Each row has a name. Each question is about the rows just above it.

[-27  10  60  -4]  (67)
[-27  26  41  -4]  (110)
[ 23  41  51 -29]  (114)
[-27  26  58 -13]  (55)
Where do [-27  26  41  -4] appear?
(110)
The next entry after [26 58]:
[-13]
[-27  26  58 -13] is in which row?
(55)
What is the next entry after [26 41]?
[-4]

[ 2  6 13 23 24 12  9  0] = (22)
[ -8  19 -10 -36 -23  -8   7   9] = (192)
[ 10   1 -18   6   9  32  -6  -6] = (29)
[  0 -15  25  33  33   2 -17   0] = (78)
[  9 -18  10  32   6   1 -10 -17] = (113)
[ 30 -13   3   7 -47 -20   1 -19] = (201)
[-35   6 -15   6  49  33   2  21] = (135)
[ 0 -8 10 21 34  0  4  3] = (110)
[ 12  -1 -17 -17 -60  -8  -7 -19] = (46)
What is the next entry after [ 30 -13   3   7 -47 -20]?
[1]
What is the next entry after [23 24]?
[12]
The next entry after [  2 -17]:
[0]
What is the next entry after [  9 -18  10  32   6   1]?
[-10]

[-28 -47 -15  35] -> (78)
[ 4 18 -6  8] -> (22)
[ 18  57   1 -17] -> (110)
[-20 -47 -15  -7] -> (192)
[14 57  1 14] -> (29)
[ 14 -14   5 -51] -> (201)
Which row holds [-20 -47 -15  -7]?
(192)
Where do [ 18  57   1 -17] appear?
(110)
What is the next entry after [-20 -47]?
[-15]

[-14 -38  -7  -4  37  -7  10  -9 -14  19  25 -27   0  12   0   4  31  -6
 -29  -1 -30  21 -14  -9 -21  11  -5  16  -8 -10 -16  -3  -7  -5  29  18
  26  17  -5 -16  -8  16]  (46)
[ 12  -7  14 -46  24 -13 -33  17 -21  11  23 -11   3   4 -16   8  23  38
  -4  -1 -19  27   0 -18 -18  -2   9  12 -19 -13  -3   8 -13  -2  30  16
  -4  23   6  16  -8  -5]  (22)
[ 16   7   5   1  25  37 -36   0 -18  12  15  -6 -27   4  12 -30 -29   0
   0  31  -1  21   3 -11  26   0   6  -5 -42 -19  20  -2   7  21   3 -21
 -15   5  -7  47 -18 -11]  (201)
[  0  25   1   3 -35 -37  44   2  16 -28 -27   4  31  12  24  16  13  -3
  -7 -30 -27 -20 -22   3 -11 -27 -12  -8  -7  -8 -10  -3 -16 -24   0  21
 -17  24  19 -26  25  -8]  (29)
[-14 -38  -7  -4  37  -7  10  -9 -14  19  25  28   4 -22 -37  11  15  30
 -14 -12  19  -7 -14  19 -23  17  -8  19  -8   7 -23   9   8  -8  14  26
  55 -19 -17 -55  -4  20]  (114)
Which row holds [-14 -38  -7  -4  37  -7  10  -9 -14  19  25 -27   0  12   0   4  31  -6
 -29  -1 -30  21 -14  -9 -21  11  -5  16  -8 -10 -16  -3  -7  -5  29  18
  26  17  -5 -16  -8  16]?
(46)
Give the next entry after [ -6 -27   4  12 -30 -29   0   0  31  -1  21].
[3]
The next entry after [ -8 -10 -16  -3  -7]:
[-5]
The next entry after [-27 -12  -8  -7]:
[-8]

[  3   8  16  -2 -46  11  13   9  25] -> (201)
[-14  -2 -29  12 -46  -7   7   1 -14] -> (135)
[ 26  16  11  -9   6  42   8 -20  25] -> (78)
[ -3   1 -28 -12   1  38   1 -22 -18] -> (192)
[  3   8  -2  11  16 -46  13 -11  14] -> (110)
Give the next entry after [ 16 -46  13].
[-11]
The next entry after [-46  -7]:
[7]
Give the next entry after [  3   8  16  -2 -46  11  13].
[9]
What is the next entry after [ 13 -11]?
[14]
Give the next entry after [-29  12 -46  -7   7   1].
[-14]
Give the next entry after [  3   8  16  -2 -46  11].
[13]
What is the next entry after [-14  -2 -29  12 -46  -7]?
[7]

[-17   6   9 -22 -20 -15]  (113)
[-22   6   9 -17 -20 -15]  (201)
[-22   6   9 -17 -11 -15]  (55)
Which row holds [-22   6   9 -17 -20 -15]?
(201)
Whose row is [-22   6   9 -17 -11 -15]?
(55)
What is the next entry after [-17   6]?
[9]
The next entry after [  6   9 -17 -11]:
[-15]

[-51 -19  31   2  21 -26  -3 -41  39 -50   1  -1  44  22 -41 -37  -4  16
  11 -43  51   8 -10 -28] = (192)
[ 18   9 -10 -28  -7 -35 -30 -53  18 -29 -17  54  15  18 -16  47 -42 -47
  42  17  39  38  31 -26] = (46)
[  9   6  38 -26 -12   4 -27 -18  43  13  12  22 -19 -47  49  27 -36  24
 -17  51  17 -23   6  -8] = (78)
[ 53 -25  -5  15  18  -8 -19 -27  47  10  34  -6  17  -9   4 -53  -2  22
 -15   1  -3  -3 -37  44] = (113)
[  4  28   4 -13  -8  14  33  53  17 -14  -3  -4  21  12  22  10  15  24
 -39  49  51 -45  10 -55] = (29)
What is the next entry after [-19 -47  49  27 -36  24]?
[-17]
What is the next entry after [ 18 -29 -17  54  15  18 -16]?
[47]

[  3 -25 -20  -1   1  41]  (135)
[  3 -25 -20  -1  14  41]  (113)
[-22   2 -21  17   9  33]  (114)
[-21 -11 -31  11  13  40]  (67)
[ -3 -18 -20 -10  22  41]  (192)
[ -3 -35 -20  10   2  47]  (29)
[ 12 -28 -25  22   4  34]  (78)
[  5 -18 -20 -10  22  41]  (110)
[ -3 -20 -23   3  29  33]  (55)
[ -3 -20 -35   3  29  33]  (22)
Whose row is [  3 -25 -20  -1  14  41]?
(113)
The next entry after [  2 -21  17   9]:
[33]
The next entry after [ -3 -18 -20]:
[-10]
What is the next entry after [ -3 -20 -35]?
[3]
Where do [ -3 -18 -20 -10  22  41] appear?
(192)
What is the next entry after [-20  -1  14]?
[41]

[ 10   9   1 -11  16  18  11   3  -5 -10   6   1  11   4  19   7  14 -11
  11  18   7   3   1  23  -4   8   4  18  -2 -10 -10   8   9   9  18 -13
   1   1   5   3  20  13   3  11  19   2  15 -11   5 -11   8]  (113)
[ -3   0  18 -34   7 -48  -4  17 -29 -29  15  18   0  16  -6  14  -6 -34
   0 -49  -1  17  18 -33 -42   0  16 -48 -29 -31 -35  17   0   0 -12 -29
  18  18  15  17 -44  -1  17  -4 -48  17  11 -33  16 -34  -7]  (55)
[-24 -23  10  10 -16 -25 -25   8   0  16   5   6 -16   7 -33   4 -28  10
 -16 -26 -22   8   8 -33  -5 -15   7 -25   1  13   9   0 -17 -17 -26  17
   9  10   6   8 -38 -15   8 -25 -32   5 -18  12   6  10 -11]  (201)
[ 18  21  26 -54  30 -48  17  27 -40 -49  27  25  22  27  16  28  16 -54
  22 -48  19  27  25 -21 -57  20  27 -48 -38 -52 -55  33  22  22   6 -50
  26  26  27  27 -37  22  27  17 -47  24  25 -53  28 -54   8]  (22)
[  4  -1 -50  16 -29  17   4 -49  29  12 -49 -52  -5 -49  -2 -49   4  16
  -5  17   3 -49 -51   8  20  -2 -49  17  27 -12  17 -31  18   0 -35  18
 -44 -29  15  17   0  -7 -49   4  19 -52 -43  15 -49  16   6]  (78)
[-31 -34 -36  49 -48  34 -31 -37  32  46 -39 -36 -38 -37 -30 -40 -30  49
 -38  35 -32 -37 -37   2  49 -35 -37  34  30  48  49 -46 -36 -36 -25  47
 -37 -36 -37 -37  23 -38 -37 -31  34 -37 -41  49 -39  49 -23]  (135)
[-30 -34 -36  47 -48  38 -29 -36  27  41 -37 -36 -39 -35 -27 -38 -28  47
 -39  39 -31 -36 -36   4  48 -37 -35  38  25  44  47 -45 -37 -37 -26  43
 -36 -36 -36 -35  28 -39 -35 -29  39 -36 -38  46 -37  47 -26]  (46)
[-31 -34 -36  49 -48  34 -31 -37  32  46 -39 -36 -38 -37 -30 -40 -30  49
 -38  35 -32 -37 -37   2  49 -35 -37  34  30  48  49 -46 -36 -36 -25  47
 -37 -36 -37 -37  23 -38 -37 -31  34 -37 -24  49 -39  49 -23]  (110)
[-1 -2  1 16 10 26  0  3 13 17  4  0  5  3  2  5  1 16  5 25 -2  3  1 23
 17  3  3 26 15 16 16  3  3  3 15 16  1  1  3  2 17  7  2  0 21  0  0 16
  3 16  8]  (29)
[ 35  36  -7 -25  15 -25  34  -8   6 -26  -8  -4  33  -8  27  -8  32 -24
  33 -24  37  -8  -5  -2 -23  36  -8 -25   5 -23 -25  -1  35  35  15 -27
  -6  -6  -9  -8  -9  30  -8  34 -21  -4   7 -25  -8 -25  32]  (192)
Give the next entry after [-31 -35  17   0   0 -12 -29  18  18  15  17 -44].
[-1]
Give the next entry after [ 18 -13   1   1].
[5]

[-29  -8  47 -32  41 -29]  (135)
[-12   8   8  -8  -5 -13]  (46)
[ 14   5  14 -13 -14  13]  (110)
[ 17  -3 -13  14 -14  16]  (67)
[ 10   3 -37  13 -31  10]  (201)
[ 54 -32 -24  25 -14  54]  (113)
[-38  30   6 -13  -7 -39]  (78)
[-13   4  33  -5  33 -13]  (29)
[ 42  -7 -21  35 -17  40]  (55)
[ 30 -12 -38  21 -29  30]  (192)
The next entry after [-13  14 -14]:
[16]
What is the next entry after [-12 -38  21]?
[-29]

[ -9  13   0 -17  -7 -12   6  -9 -21  11  12   2   4] = (110)
[ -9  13   0 -17  -7 -12   6  -9 -21  -4  11   2 -11] = (201)
[ 13   0 -17  -7 -12   6  -8 -21 -21  11  12   2   4] = (135)
What is the next entry after [  6  -9 -21  -4]?
[11]
What is the next entry after [-12   6  -8]?
[-21]
Whose row is [ -9  13   0 -17  -7 -12   6  -9 -21  -4  11   2 -11]?
(201)
The next entry after [  0 -17  -7 -12   6  -8 -21 -21]:
[11]
Where do [ -9  13   0 -17  -7 -12   6  -9 -21  11  12   2   4] appear?
(110)

[-29 -18  14 -11  21  13 -16] = (114)
[-20 -11 -24  -3  13  21 -11] = (46)
[ 18   0 -24 -16  16 -33 -33] = (110)
[ -3   0  -1  -5 -10  -4   2] = (78)
The next entry after [-20 -11]:
[-24]
What is the next entry after [ -1  -5 -10]?
[-4]
Give the next entry after [13 21].
[-11]

[-5 -4 -4  4  2 -1 -1 -1 -6  4  5  0  2 -5  1 -3  0 -4  5  7 -3  4  2]  (135)
[ 16  -2  -7  24  47  26  -3 -16   8  -5 -11  15  -1 -10 -20  22  31 -12
 -11  42   7 -29  21]  (29)
[  0 -11  13   8   2   7  -4  -8  -5   5  13   4  10  -5  -3  -3  -5   5
   4   1  -7   0   6]  (22)
The next entry after [  0 -11]:
[13]
Give the next entry after [ 15  -1 -10].
[-20]

[ -2  -6 -13   5 -25]  (22)
[-11   7 -13   4 -10]  (201)
[11 -5 25 -1 44]  (110)
[-11   7 -19  10 -21]  (67)
Where do [-11   7 -13   4 -10] appear?
(201)
What is the next entry after [-2 -6]?
[-13]

[-35 -33 -11   9 -45] = (29)
[ 54  39  12 -19 -16] = (113)
[ 48  36   9 -10 -27] = (110)
[-56 -33 -11   9  47] = (55)
[ 18  31   0  16 -61] = (46)
[-56 -33 -11   9  24] = (78)
The row with [-35 -33 -11   9 -45] is
(29)
Give the next entry after [  9 -10].
[-27]
Give the next entry after [48 36  9].
[-10]
Where do [-56 -33 -11   9  47] appear?
(55)

[ -2 -63  -8  28 -41  15 -32 -30  -1 -11   1   0  10  36  13 -44 -21 -11
 -25 -59  25  60  24 -35  10  -2] -> (29)
[ 0  3  1  0  1  0  1  1  6  3  1  0 -3 -1  1  0  2  8  4 -2 -2  2 -1  1
 -1 -3] -> (46)
[ -1 -56  -6  22 -34  12 -27 -25   1 -10   1   0  10  36  11 -39 -18  -3
 -20 -53  19  53  21 -28   7  -3] -> (55)
[ 0  3  1  0  2  0  1  1  6  3  1  0 -3 -2  1  0  2  8  4 -2 -2  2 -1  1
 -1 -3] -> (135)
[60 22  1  2  2  1  1  1  1  5  1  0 -5  4  2 -2  2 10  6 -1 -2 -1 -1  1
 -1 -9] -> (201)
Give the next entry after [60 24].
[-35]
Which row holds [ -1 -56  -6  22 -34  12 -27 -25   1 -10   1   0  10  36  11 -39 -18  -3
 -20 -53  19  53  21 -28   7  -3]?
(55)
What is the next entry after [ 12 -27]?
[-25]
Give the next entry after [ 15 -32 -30].
[-1]
The next entry after [ 2  0  1  1  6  3  1  0 -3 -2]:
[1]
Give the next entry after [ -3 -20 -53].
[19]
Give the next entry after [ 6  3  1  0 -3 -2  1  0  2  8  4 -2].
[-2]

[-20  -8 -60  35] -> (201)
[ -8 -60  -8   7] -> (67)
[-15   5 -44 -32] -> (110)
[-20  -8 -60 -40] -> (113)
[-20  -8 -60 -57] -> (78)
Which row holds [ -8 -60  -8   7]?
(67)
Whose row is [-20  -8 -60 -40]?
(113)
Which row holds [-20  -8 -60 -57]?
(78)
The next entry after [-15   5]:
[-44]
The row with [-20  -8 -60  35] is
(201)

[-4 12 12 20  1 12  1 20  4  2]  (110)
[ -5  32 -49  -4  13  12  20   1   0 -11]  (192)
[ -7  31 -29 -20  12  10 -13  -8   6   4]  (55)
[ -5  -7  14 -30  12  -5 -29 -14   9  14]  (22)
[  4  25 -49  30  13   5  34  13  -8 -17]  (78)
The next entry after [ -5  -7  14 -30  12  -5 -29]:
[-14]
Whose row is [ -5  32 -49  -4  13  12  20   1   0 -11]?
(192)
What is the next entry after [-4 13 12 20  1]?
[0]
Give the next entry after [ -5 -29].
[-14]

[-48 -38   7 -39  44  16  14  26  46]  (29)
[-34  32  14 -52  49   8  20  20  47]  (113)
[ 23   4  21   5 -13 -30  17 -32 -26]  (192)
[-51  13 -58 -34  32  16   2  24  37]  (46)
[ -2  19 -36  19 -11  33 -34  29   7]  (201)
What is the next entry after [-34  32  14]?
[-52]
What is the next entry after [-34  32  16]?
[2]
What is the next entry after [-52  49   8]?
[20]
Give the next entry after [-13 -30  17].
[-32]

[-29  33  25 -57  36  30 -57 -58 -57  28  24] -> (29)
[ 32 -52 -49 -51  -9   6 -23 -29 -24  -5  -5] -> (113)
[-43  54  14 -57  48  58 -57 -57 -58  56  56] -> (22)
What is the next entry after [ 30 -57 -58 -57]?
[28]
The next entry after [-57 -57 -58]:
[56]
Give the next entry after [ 25 -57  36  30 -57 -58].
[-57]
The next entry after [ 54  14 -57  48  58 -57 -57 -58  56]:
[56]
Give the next entry after [-43  54  14 -57  48  58 -57].
[-57]
The next entry after [ 25 -57  36  30 -57 -58 -57]:
[28]

[  1  40 -23  32 -18  30 -14  -4  25]  (78)
[ 31   3  10 -24  33 -25  -9  -9 -21]  (192)
[-29  14 -23  26  29  12 -15   1  10]  (22)
[ 20 -10  -4  -6 -28   2   4 -14 -26]  (110)
[ -5 -13  -3  -3  10 -16 -15 -18 -14]  (29)
[ -4 -29   5 -26  23 -19   3 -10 -27]  (135)
[ 37 -60  29 -58 -30 -59  -5 -23 -49]  (67)
[-25  -9  -1 -17  42  -5  31   4 -28]  (46)
[  8  13 -21   4 -36   9 -30 -13   5]  (113)
What is the next entry after [ -4 -29   5 -26]?
[23]
The next entry after [-13  -3  -3  10 -16 -15 -18]:
[-14]
The next entry after [31  4]:
[-28]
What is the next entry after [-60  29 -58]?
[-30]

[  3  12 -50 -41  24  40 -55 -35  15 -17] : (201)
[  1  -3  32 -35 -19  40   0 -28 -50   8] : (78)
[ 34  46  26 -32 -17  54 -21 -15  51 -38] : (114)
[-41  24   3 -50  12 -41 -37  32   2  41] : (46)
[ 42   1  -3  32 -34  40 -32  20   6  51] : (110)
What is the next entry after [ -3  32 -34  40 -32]?
[20]
The next entry after [  1  -3  32 -34]:
[40]
What is the next entry after [  1  -3  32 -35 -19  40   0]?
[-28]
What is the next entry after [-41  24   3 -50  12]?
[-41]
Give the next entry after [ 42   1  -3  32 -34  40].
[-32]
The next entry after [-35 -19  40   0]:
[-28]

[  5 -13  28  12  22  14   8  16 -12   1  -5 -19 -14   2 -11  -2   8  13
   0   0  -8   6 -13  15   6  -8 -11   3   4  -5  13  -1  11  23  -9 -19] = (113)
[  1   1   2  11   4  12   4   4  -7  -4  -5  -8 -11   5   0  -2   0   0
   2  -9  -4  11   2   4   1  -2   2  -5  -3   9  -1  -3   7  -2  11   0] = (192)
[  3  19   6  15   7  41  37  42   2   3 -32  -5  -4  31   1  20 -15   8
   4  -2  14 -11 -16  26 -16  12 -26 -22 -19 -23  -7  13  34  31   5 -21] = (67)
[  4  -2   0   7  10  12 -10  15  -4 -14   3 -13 -19   5  -9  -1  -2  -9
   1 -13   0   1  -2  -4   8   4  -7 -11  14   2 -11   6 -17   2  10 -19] = (135)
[  6  16 -16  -7  10  11 -10  -1   9  -5  -7   5   8  -5  -6  -4 -26   5
 -15 -13  10  -6   9  -4 -10   8   7 -14   8  -9 -12   3 -13   4  23   5] = (110)
[ -2   7  -5  -2 -20 -23   7  -8   4   6  23   6  12   0   4   5   8  -8
   9   4  17  -3   3  -2   6  -3  -1   8   3  -2   2  -7  -4 -22 -11   1] = (114)
[  0  -4 -13 -12   6   3 -20   3  13 -18   0  -4   3   3  15 -16 -29  -6
 -11   7  -2 -21  16 -10   3  23   7   1  11  19  -2  16  16  -7   3  21] = (78)
[  0   5 -10  -4  -1   5  25  -8  -1  12 -13   3  16   6  15   3 -10   2
  -9  -2  11   1  -3   6   6   4  -1   1 -16  -2   3   4  10  -7  -5  15] = (22)
[  4  22  -8  -2 -31 -18  26 -18   4  26  11  11  19   1   5   4  12  -6
 -11   0  24   0   5   5 -18 -13   6   8  -9  -7   9 -12 -14 -20   0   2] = (55)
[ -4  10   4  -7 -11  14   2 -11   1   9  34  17  26 -53 -49  14   3  62
  33  25  -5   8 -12  -2  39 -20   3  17  43 -49   9 -25   8  35 -48  -7] = (201)
The next entry after [ -4   8   4  -7 -11  14   2 -11]:
[6]
Give the next entry after [ 4  1 -2  2 -5 -3  9].
[-1]
The next entry after [  2   3 -32  -5  -4  31]:
[1]
Give the next entry after [-13 -19   5  -9  -1  -2  -9   1 -13   0   1  -2].
[-4]
Give the next entry after [ 3 16  6 15].
[3]

[-35 -40 -36  -4  -5 -13 -23] : (67)
[-23 -30 -25   9   9 -24 -23] : (135)
[ 61 -24 -25 -30   9   9 -23] : (55)
[  6   9   6  20  19 -12  31] : (113)
The next entry after [-24 -25 -30   9   9]:
[-23]
Give the next entry after [-30   9].
[9]
Give the next entry after [-35 -40].
[-36]
The next entry after [ 19 -12]:
[31]
The next entry after [-30 -25   9   9 -24]:
[-23]

[ 18  -3  -3 -50   2 -31]  (110)
[12  9  9 11 45 14]  (67)
[-18  21  21   3  -3  -4]  (22)
[ -8   1 -50  -3   2  25]  (201)
[ 6 11 11 36  3 36]  (135)
[  4  16  39 -22  -5 -12]  (46)
Give the next entry after [-50  -3].
[2]
Give the next entry after [ -3 -50   2].
[-31]
Give the next entry after [-18  21  21   3].
[-3]
Give the next entry after [21 21].
[3]
The next entry after [ -8   1 -50]:
[-3]
What is the next entry after [21  3 -3]?
[-4]

